[[128 128 123 104 128 117 129 123 114 140 132 127 132 114 137]
 [129 124 121 109 126 116 126 122 118 139 133 129 131 111 138]
 [128 130 123 103 130 118 130 124 113 140 132 126 131 115 136]]
->
[[128 123 128 129 114 132 132 137]
 [129 121 126 126 118 133 131 138]
 [128 123 130 130 113 132 131 136]]

[[127 129 119 120 120 116 118 121 144 122 119 120 119]
 [125 128 117 118 118 118 116 119 146 121 118 120 117]
 [125 127 119 118 118 118 116 120 142 120 122 118 118]
 [125 127 119 119 118 115 116 120 148 120 119 118 118]
 [132 129 138 138 138 137 140 137 105 135 140 138 139]]
->
[[127 119 120 118 144 119 119]
 [125 117 118 116 146 118 117]
 [125 119 118 116 142 122 118]
 [125 119 118 116 148 119 118]
 [132 138 138 140 105 140 139]]

[[130 129 142 135 134 122 132 121 126 120]
 [110 140 130 131 151 137 114 126 113 121]
 [130 126 138 133 117 132 140 138 136 122]
 [118 140 132 124 151 127 121 137 125 124]
 [121 130 130 140 125 124 135 119 122 120]
 [131 127 140 115 148 128 122 126 133 129]
 [137 125 135 126 137 120 131 132 138 122]
 [136 127 132 124 139 121 120 122 126 126]
 [133 129 146 130 123 135 125 126 122 126]]
->
[[130 142 134 132 126]
 [110 130 151 114 113]
 [130 138 117 140 136]
 [118 132 151 121 125]
 [121 130 125 135 122]
 [131 140 148 122 133]
 [137 135 137 131 138]
 [136 132 139 120 126]
 [133 146 123 125 122]]

[[131 122]
 [130 135]
 [136 132]
 [104 118]
 [132 127]
 [124 132]
 [133 138]
 [125 132]
 [134 125]
 [131 120]
 [127 111]]
->
[[131]
 [130]
 [136]
 [104]
 [132]
 [124]
 [133]
 [125]
 [134]
 [131]
 [127]]

[[127 119 124 127 118 130]
 [128 137 126 129 136 126]
 [115 132 140 133 135 133]
 [119 122 108 133 125 132]
 [119 135 128 134 143 134]
 [135 132 142 127 133 123]
 [120 136 120 129 153 140]
 [129 123 127 129 126 127]]
->
[[127 124 118]
 [128 126 136]
 [115 140 135]
 [119 108 125]
 [119 128 143]
 [135 142 133]
 [120 120 153]
 [129 127 126]]

[[146 114 122 126 103]
 [136 117 127 127 117]
 [144 116 119 124 109]
 [141 114 128 120 118]
 [120 140 137 128 133]]
->
[[146 122 103]
 [136 127 117]
 [144 119 109]
 [141 128 118]
 [120 137 133]]
---
[[118 110 132 128 120 114  99 114 107 130 106 117]
 [123 129 110 113 120 126 140 126 133 113 133 124]
 [123 127 120 122 124 125 131 126 128 119 128 124]
 [124 124 125 126 125 124 124 125 124 124 124 124]
 [124 130 111 113 120 127 140 126 133 114 132 125]
 [124 129 110 113 121 127 140 126 133 113 133 124]
 [119 112 133 129 121 115 100 115 108 130 107 118]
 [117 111 130 126 120 113 101 114 107 127 108 117]]
->
[[110 132 128 120 114  99 114 107 130 106 117 118]
 [129 110 113 120 126 140 126 133 113 133 124 123]
 [127 120 122 124 125 131 126 128 119 128 124 123]
 [124 125 126 125 124 124 125 124 124 124 124 124]
 [130 111 113 120 127 140 126 133 114 132 125 124]
 [129 110 113 121 127 140 126 133 113 133 124 124]
 [112 133 129 121 115 100 115 108 130 107 118 119]
 [111 130 126 120 113 101 114 107 127 108 117 117]]

[[125 128 122 121 128]
 [110 104 111 110 155]
 [111 108 112 110 149]]
->
[[128 122 121 128 125]
 [104 111 110 155 110]
 [108 112 110 149 111]]

[[ 98 102 155 153 129 152 152 155 155 128]
 [129 129 127 127 127 127 127 127 127 128]
 [127 128 129 129 127 129 129 129 129 128]]
->
[[102 155 153 129 152 152 155 155 128  98]
 [129 127 127 127 127 127 127 127 128 129]
 [128 129 129 127 129 129 129 129 128 127]]

[[154 134 112]
 [151 137 109]
 [124 123 128]
 [151 134 109]
 [145 135 111]
 [152 136 107]
 [154 136 110]
 [130 126 129]
 [137 127 120]
 [ 99 121 155]]
->
[[134 112 154]
 [137 109 151]
 [123 128 124]
 [134 109 151]
 [135 111 145]
 [136 107 152]
 [136 110 154]
 [126 129 130]
 [127 120 137]
 [121 155  99]]

[[124 133 125 114 132]
 [122 141 138 114 134]
 [131 151 132 127 136]
 [134 123 129 116 127]
 [135 112 132 129 130]
 [120 113 127 132 131]
 [123 121 128 125 129]
 [128 113 132 113 131]
 [117 117 132 130 128]
 [124 144 131 138 128]
 [130 128 122 149 133]]
->
[[133 125 114 132 124]
 [141 138 114 134 122]
 [151 132 127 136 131]
 [123 129 116 127 134]
 [112 132 129 130 135]
 [113 127 132 131 120]
 [121 128 125 129 123]
 [113 132 113 131 128]
 [117 132 130 128 117]
 [144 131 138 128 124]
 [128 122 149 133 130]]

[[123 156 150 123 133 138 118 113]
 [111 135 119 127 120 108 128 131]
 [124 131 128 115 144 115 145 114]
 [154 126 133 132 133 132 142 113]
 [101 140 123 123 119 118 128 127]
 [119 136 119 137 120 107 129 125]
 [123 118 122 125 123 144 115 141]]
->
[[156 150 123 133 138 118 113 123]
 [135 119 127 120 108 128 131 111]
 [131 128 115 144 115 145 114 124]
 [126 133 132 133 132 142 113 154]
 [140 123 123 119 118 128 127 101]
 [136 119 137 120 107 129 125 119]
 [118 122 125 123 144 115 141 123]]

[[126 121 105 139 119 132 116 127 135 106 126 131 106 120]
 [126 122 106 140 120 132 117 128 135 106 125 130 106 120]
 [126 121 103 141 118 133 115 128 136 103 126 131 104 119]
 [126 121 103 142 118 133 116 128 136 103 126 131 104 120]
 [128 127 127 127 127 128 127 127 128 127 127 128 128 127]]
->
[[121 105 139 119 132 116 127 135 106 126 131 106 120 126]
 [122 106 140 120 132 117 128 135 106 125 130 106 120 126]
 [121 103 141 118 133 115 128 136 103 126 131 104 119 126]
 [121 103 142 118 133 116 128 136 103 126 131 104 120 126]
 [127 127 127 127 128 127 127 128 127 127 128 128 127 128]]
---
[[119 136 131 129 103 122 127 118 135 114]
 [126 133 130 127 121 122 124 129 129 123]
 [118 120 122 142 129 123 125 129 132 125]]
->
[[118 120 122 142 129 123 125 129 132 125]
 [119 136 131 129 103 122 127 118 135 114]
 [126 133 130 127 121 122 124 129 129 123]]

[[110 130 115]
 [106 128 113]
 [119 123 126]
 [113 122 117]
 [114 143 118]
 [128 138 128]
 [148 156 124]
 [112 109 138]
 [132 114 123]]
->
[[106 128 113]
 [110 130 115]
 [112 109 138]
 [113 122 117]
 [114 143 118]
 [119 123 126]
 [128 138 128]
 [132 114 123]
 [148 156 124]]

[[133 143 141 135 156 130 130 126 117]
 [115 124 125 126 126 123 126 134 139]
 [129 126 131 126 129 120 122 124 125]]
->
[[115 124 125 126 126 123 126 134 139]
 [129 126 131 126 129 120 122 124 125]
 [133 143 141 135 156 130 130 126 117]]

[[133 120 120 125 123 120 127 140 130 131 122]
 [106 142 141 136 139 130 140 141 118 121 133]
 [121 122 122 128 126 119 134 126 136 148 115]
 [111 135 135 131 132 134 136 114 125 127 133]
 [120 124 120 118 117 135 142 115 119 136 134]]
->
[[106 142 141 136 139 130 140 141 118 121 133]
 [111 135 135 131 132 134 136 114 125 127 133]
 [120 124 120 118 117 135 142 115 119 136 134]
 [121 122 122 128 126 119 134 126 136 148 115]
 [133 120 120 125 123 120 127 140 130 131 122]]

[[130 142 145 144 147 147 153]
 [131 122 122 121 119 120 116]
 [134 123 150 123 123 128 125]
 [129 145 141 147 150 148 154]
 [136 117 153 117 116 123 118]]
->
[[129 145 141 147 150 148 154]
 [130 142 145 144 147 147 153]
 [131 122 122 121 119 120 116]
 [134 123 150 123 123 128 125]
 [136 117 153 117 116 123 118]]

[[134 125 121 133 128 136 132 133 126 128 142 124 128 133 138 130]
 [140 142 110 145 112 118 117 144 116 131 150 123 140 139 138 138]
 [135 132 119 135 124 128 127 134 120 129 143 126 133 135 137 132]
 [120 131 137 122 130 113 120 122 126 129 108 135 131 121 112 126]]
->
[[120 131 137 122 130 113 120 122 126 129 108 135 131 121 112 126]
 [134 125 121 133 128 136 132 133 126 128 142 124 128 133 138 130]
 [135 132 119 135 124 128 127 134 120 129 143 126 133 135 137 132]
 [140 142 110 145 112 118 117 144 116 131 150 123 140 139 138 138]]
